One hidden turn or mirror swaps the rows below in pairs. Which row is each named row swapped with?
The rows were stretched afterwards, more along some directions than others.
Zev: | -10.1 |  11.1 |  -3.4 | -26.6 | -18.0 |   3.7 |  11.9 |   4.6 |  22.8 |   1.6 |  18.7 |  15.2 | -20.9 |  14.3 |   6.8 |  14.5 | -11.8 |  25.8 | -17.3 |  -4.6 |
Zun: |  -9.4 |  30.5 |  15.0 |  12.5 |   1.5 |  -4.2 |   4.5 |  15.2 |  -8.2 |  -6.8 | -11.6 |   7.3 |  -9.6 |  12.7 | -14.0 |  -7.6 |  -4.3 |  30.8 | -12.1 | -21.3 |
San: | -21.1 |  25.7 |  28.2 | -29.8 |  10.0 |   0.5 |  26.9 |  14.5 |  28.5 |  -9.0 |  17.8 |  16.3 | -15.7 |  16.3 |  -1.8 |  19.5 | -21.6 |  18.4 |   5.4 | -23.0 |
rugil: |  13.9 |  21.0 |   7.3 |   4.1 |   6.5 |   7.8 |   9.1 |  24.5 |   0.2 | -17.5 |  -1.7 |  15.8 | -10.2 |  37.6 |   9.9 |  -9.9 |   7.6 |  -8.6 | -42.6 |  -8.4 |
saf: | -11.9 |  -0.1 |  17.9 |  -5.4 |  -8.8 |  10.3 |   4.8 |   4.0 |  -1.0 |   3.0 | -10.7 |  14.4 | -12.3 |  60.6 |   6.9 | -29.1 |   2.6 | -10.6 |   2.0 | -27.2 |
fupob: |  -3.8 |  11.7 |  14.3 |  11.8 |  27.7 |  -2.1 |  14.6 | -16.5 |  -0.1 |   1.9 |   2.0 |  34.7 | -21.2 |  33.2 |   1.7 |   7.5 |  -9.0 |  16.7 |  -7.3 | -20.7 |
Boz: | -15.4 |  13.7 |  -2.5 | -27.9 |  -1.7 |   7.2 |   5.0 |   3.6 |  -1.5 |   9.4 |  20.7 |  13.5 | -25.5 |  46.7 |  13.0 |  -3.6 | -15.6 |  -3.9 |  -8.7 | -26.1 |
Dop: | -13.3 |  20.0 |  29.2 | -23.4 |  16.6 |   5.8 |  23.1 |  16.7 |  17.2 | -17.3 |  11.8 |   9.5 | -16.3 |  15.7 |  -3.5 |  14.1 | -11.2 |  11.7 |   2.9 | -34.8 |
Zugen: |  -7.0 |   6.2 |  22.8 |  -1.8 |   6.0 | -14.9 |  15.3 |  -1.4 |   1.7 |  -4.4 |   9.9 |  26.7 | -26.8 |  11.5 |  11.6 |  16.3 |  -3.0 |  -2.0 | -18.9 | -23.2 |
kem: |  -7.0 |  -1.1 |  16.4 |   0.9 |  -4.5 |   5.5 |   1.8 |   0.3 |   0.7 |   5.0 |  -9.1 |  14.8 | -15.8 |  58.7 |  11.4 | -24.2 |   1.8 | -12.3 |  -3.3 | -22.0 |
Votin: | -13.7 |  17.2 |  30.2 | -26.6 |  12.1 |   9.8 |  25.3 |  12.0 |  14.9 | -19.3 |  10.9 |   7.2 | -25.3 |  22.5 |  -0.6 |   7.5 |  -2.9 |  18.1 |   8.3 | -45.0 |
Sivap: |  -5.1 |   8.0 |  18.4 |  -3.6 |  17.6 |   5.5 |  17.4 | -14.2 |  -8.1 |   9.0 |  -2.1 |  23.7 | -34.7 |  36.9 |  11.1 |   7.5 |  -2.4 |  29.1 |  -6.6 | -35.2 |
dev: |  14.9 |   3.8 | -10.2 |  13.3 | -17.1 |  14.1 |  13.9 |   2.8 | -17.7 |   0.1 |  14.7 |   2.5 | -36.1 |  31.4 |   0.1 | -20.4 | -14.3 |  23.1 | -44.5 | -52.4 |
kera: | -23.2 |  16.3 |  18.6 | -16.1 |  -8.6 | -12.2 |  25.1 |  -2.9 |   7.5 |   4.5 |  22.8 |  46.3 | -18.2 |  49.2 | -21.1 | -13.4 | -12.1 |  18.2 |   5.0 | -30.3 |
lider: | -20.3 |  11.9 |   6.0 | -22.4 |   4.2 |  15.1 |   8.4 |  -1.8 |  10.3 | -12.3 |   7.1 |  23.4 | -11.9 |  30.5 |   5.5 | -15.0 |   1.2 |   0.3 |   9.1 | -25.1 |
bosa: |  -4.4 |  -0.6 |  -7.9 |   1.0 |  -9.9 |   5.4 |  13.9 |  -8.7 | -12.5 |  -7.8 |   3.2 |  29.1 | -28.8 |  37.3 | -11.8 | -21.4 | -22.1 |  16.1 | -19.7 | -30.2 |
vufi: | -14.5 |  13.4 |  13.5 |  13.2 |  25.5 |  -0.6 |   9.6 |  -9.0 |   0.4 |  -1.8 |  -1.7 |  37.4 |  -7.8 |  20.1 |  -2.1 |  10.9 |  -5.6 |  10.5 |  -2.6 | -17.2 |
riv: | -18.9 |  18.2 |   4.8 | -14.3 |  -2.8 |  12.7 |  -1.4 |  34.9 | -12.4 |  -4.2 | -19.8 |  11.1 |  -2.8 |  27.6 |  -3.0 |  -4.2 |   5.6 |   4.4 |  -4.8 | -34.2 |
siliz: |  -4.3 |  -1.6 |  16.6 |  -7.4 |  -3.2 |  14.4 |  -1.5 |  10.9 |   4.8 |   3.5 | -17.4 |  21.6 |  -6.6 |  58.7 |   4.2 | -21.2 |  -0.8 | -22.1 |  -7.4 | -21.3 |
tis: | -13.1 |  -0.6 |  17.5 |  -4.6 | -21.7 |   1.1 |  19.1 |  -1.2 |  25.1 |  -8.4 |  47.3 |  -3.2 | -25.4 |  12.0 |  10.4 |  -7.8 | -25.6 |  17.6 |  -8.9 | -24.6 |
Gov: | -19.7 |  15.8 |  -0.5 | -32.7 |  -9.6 |   8.8 |  10.0 |   0.6 |  13.0 |  -4.4 |  21.6 |  10.3 | -21.1 |  19.4 |   6.4 |   1.8 |   1.3 |  23.6 |   5.3 | -15.1 |
Guz: |   6.0 |  21.6 |  12.7 |   3.3 |   3.6 |   6.0 |  13.4 |  22.4 |  -2.7 | -19.5 |   2.2 |  19.8 | -14.7 |  40.1 |  13.6 | -14.3 |   5.5 |  -4.6 | -37.0 |  -9.1 |
nipu: |  -6.4 |  26.4 |   0.9 |   5.6 | -14.8 |   6.8 |  20.6 |  23.8 |  -0.6 |  -4.7 | -12.2 |  24.2 |  -4.0 |  23.3 | -17.9 | -19.8 | -19.0 |  34.4 | -37.1 | -23.6 |
ruve: |  -2.5 |   5.6 | -12.4 |  -0.6 | -26.5 |   8.2 |  27.6 |  -5.6 |  17.7 |  -7.4 |  35.5 |  12.8 | -34.4 |   5.6 |   1.2 |  -6.1 | -22.4 |  30.1 | -40.1 | -37.6 |
zuve: |  -0.9 |  -3.9 |  15.3 | -10.8 |   1.6 |   8.6 |  -0.5 |   1.8 |  10.6 |   6.9 | -12.9 |  26.2 |  -8.8 |  56.6 |   3.3 | -13.2 |  -2.4 | -21.0 | -11.5 | -11.5 |
pokad: | -15.5 |   7.2 |  20.7 | -21.4 | -23.8 |   1.2 |  15.5 |  11.9 |  30.1 |  -3.3 |  34.6 | -15.8 | -25.0 |  20.8 |  24.6 |  -1.8 | -14.5 |   4.7 |  -5.5 | -20.4 |
zipuz: | -28.3 |  27.4 |  20.6 | -42.2 |   2.8 |  -0.8 |  25.6 |  11.5 |  27.5 |   0.0 |  23.3 |  22.3 | -18.6 |  30.4 |   3.7 |  12.0 | -28.2 |   7.0 |   1.6 | -21.1 |
nop: |  -4.9 |   1.5 |  17.2 | -35.5 |  -0.8 |  24.4 |  20.9 |  10.0 |   3.6 | -15.8 |  -1.5 |  23.9 | -32.1 |  39.7 |   3.6 | -10.4 |   7.7 |   5.0 |  -6.7 | -53.9 |
dapu: | -26.1 |  12.7 |   3.6 | -35.5 | -10.6 |  16.2 |  13.8 |  -0.4 |   6.0 |  12.2 |  -0.2 |  15.8 | -23.4 |  15.4 |  11.3 |   6.9 | -21.5 |  16.5 |  -3.7 | -22.8 |
vina: |  19.2 |  17.6 | -11.7 |  18.8 |  -2.2 |   6.1 |  19.3 |  11.9 |   7.5 | -19.9 |   9.5 |  15.7 | -15.9 |  19.0 |   5.4 |  -9.5 |  -6.5 |   5.7 | -63.7 | -13.6 |
tuguz: | -26.1 |  13.4 |  10.4 | -14.5 |   4.7 |  12.4 |  -2.2 |  24.4 |  -9.5 |  -2.8 | -15.2 |  18.7 |   2.9 |  22.5 | -11.8 |   0.3 |  -5.1 |   2.4 |   9.4 | -30.3 |
fisis: | -10.4 |  17.1 |  -8.2 | -17.7 | -10.8 |  10.6 |   9.2 |  13.3 | -14.5 |   4.6 |  12.1 |   7.0 | -31.9 |  48.4 |  10.2 | -14.6 | -10.1 |   4.6 | -20.8 | -40.6 |
vufu: |  -9.3 |   0.3 |   8.2 | -13.2 | -10.2 |  16.2 |  22.2 | -13.9 | -10.3 |   5.3 |  12.7 |  16.2 | -47.3 |  20.6 |   4.2 |  -4.4 |  -8.5 |  44.9 |  -9.9 | -58.4 |
kul: |  -2.9 |  -0.1 |   9.6 |   0.4 |  -2.1 | -19.2 |  23.0 |  -8.4 |   7.6 |  -2.2 |  29.9 |  31.6 | -28.2 |  10.1 |  11.4 |  17.8 | -14.8 |   4.7 | -33.2 | -14.4 |
bozed: | -12.4 |   4.6 |  15.1 | -21.0 | -22.9 |  -1.4 |  12.3 |   4.0 |  28.2 |   0.8 |  34.5 | -19.5 | -26.8 |  18.9 |  31.1 |   0.7 | -11.7 |   4.8 |  -8.6 | -18.4 |
saned: | -26.3 |  21.2 |  30.1 | -19.8 |  -8.8 |  -7.1 |  27.2 |   0.4 |   6.7 |   0.2 |  29.5 |  40.3 | -26.5 |  53.4 |  -5.7 | -17.1 |  -4.4 |  17.7 |  10.9 | -36.7 |
kun: | -13.3 |   1.8 |  -5.6 | -16.8 |  -3.7 |  10.4 |   7.7 |  -5.0 | -21.0 |   3.6 | -15.5 |  23.1 | -26.8 |  29.0 |   0.7 |  -8.8 | -12.6 |  13.1 | -11.3 | -25.2 |
rudev: | -13.6 |  10.9 |   7.8 | -12.5 |   6.2 |  17.6 |  11.2 |   0.6 |   8.2 | -12.6 |  -6.2 |  32.6 |  -7.4 |  32.0 |  -5.7 | -16.8 |  -7.7 |  -5.6 |  -0.1 | -34.0 |
Kizu: | -12.3 |   4.5 |   8.3 | -28.8 | -15.8 |  -4.5 |  12.1 |  11.1 |  27.7 |   5.3 |  23.0 | -18.8 | -13.8 |  27.6 |  29.3 |   4.5 |   0.4 |  -6.1 | -11.4 |  -7.6 |
pup: | -16.6 |   4.3 |  17.9 |  -9.3 | -27.1 |  -0.3 |  15.3 |   1.0 |  19.4 |  -6.1 |  42.1 |  -8.6 | -37.4 |  23.9 |  18.9 | -12.4 | -22.5 |  15.7 |  -4.6 | -31.8 |
dugod: | -21.4 |  16.4 |   5.2 | -32.8 | -16.0 |  13.5 |  21.7 |   0.0 |  21.6 |   9.3 |  20.0 |  18.7 | -22.9 |  14.7 |  16.3 |   7.0 | -27.3 |  21.3 | -12.5 | -22.9 |
gosal: |   2.9 |   9.9 |   8.2 | -14.7 | -13.4 |  19.8 |   9.1 |  39.7 |  -2.6 | -13.6 | -13.8 |  15.7 |  -5.4 |  40.5 |  -6.8 | -21.3 |   3.4 |   2.7 | -27.4 | -41.9 |
sez: |  -6.0 |  26.9 |  12.1 |  18.2 |  -3.2 |  -1.8 |   8.8 |  18.4 | -13.5 |  -7.4 |  -7.7 |   9.2 |  -8.4 |  15.7 | -17.3 | -17.1 | -11.9 |  34.2 | -19.3 | -27.7 |
kena: | -13.3 |  -2.7 |   4.0 |   2.9 | -11.1 |  -1.3 |  11.6 |  -7.3 |  -8.1 |  12.3 |   3.4 |   2.2 | -17.6 |  50.9 |   9.9 | -25.2 |  -3.5 |   6.0 |  -6.5 | -25.6 |
Kitus: |  -8.1 |   0.7 |  20.5 | -13.7 |  -5.6 |  11.9 |  -2.4 |  13.1 |   7.9 |   2.0 | -17.2 |  19.9 | -13.7 |  57.7 |  10.8 | -13.5 |   6.3 | -20.7 |  -4.1 | -17.2 |
vuso: | -11.6 |   4.1 |  15.2 | -11.6 | -24.0 |   3.2 |  14.3 |   4.6 |  25.3 |  -3.6 |  42.6 | -11.5 | -26.4 |  18.4 |  18.0 |  -7.4 | -23.7 |  10.5 |  -9.7 | -27.5 |
luval: |  -6.0 |   2.1 |  -3.7 | -19.2 | -20.9 |  16.2 |  22.7 |  13.8 |   6.8 |  -1.3 |  -8.8 |  43.3 | -17.8 |  46.5 |  -2.9 | -22.8 | -13.7 |   3.5 | -37.9 | -31.2 |
molok: |  -5.1 |  11.7 |  17.6 |   3.3 |  24.0 |   2.2 |  14.0 | -12.6 |  -6.4 |   8.7 |   0.3 |  30.6 | -22.1 |  39.3 |   2.6 |   4.2 |  -4.6 |  23.9 |  -4.7 | -27.2 |

Swapped with Dop: molok
Swapped with Boz: tuguz
Swapped with Gov: kun
Swapped with kena: Kizu
Swapped with saned: Zugen
Swapped with fisis: riv
Swapped with kul: kera
Swapped with bosa: Zev
Swapped with tis: zuve

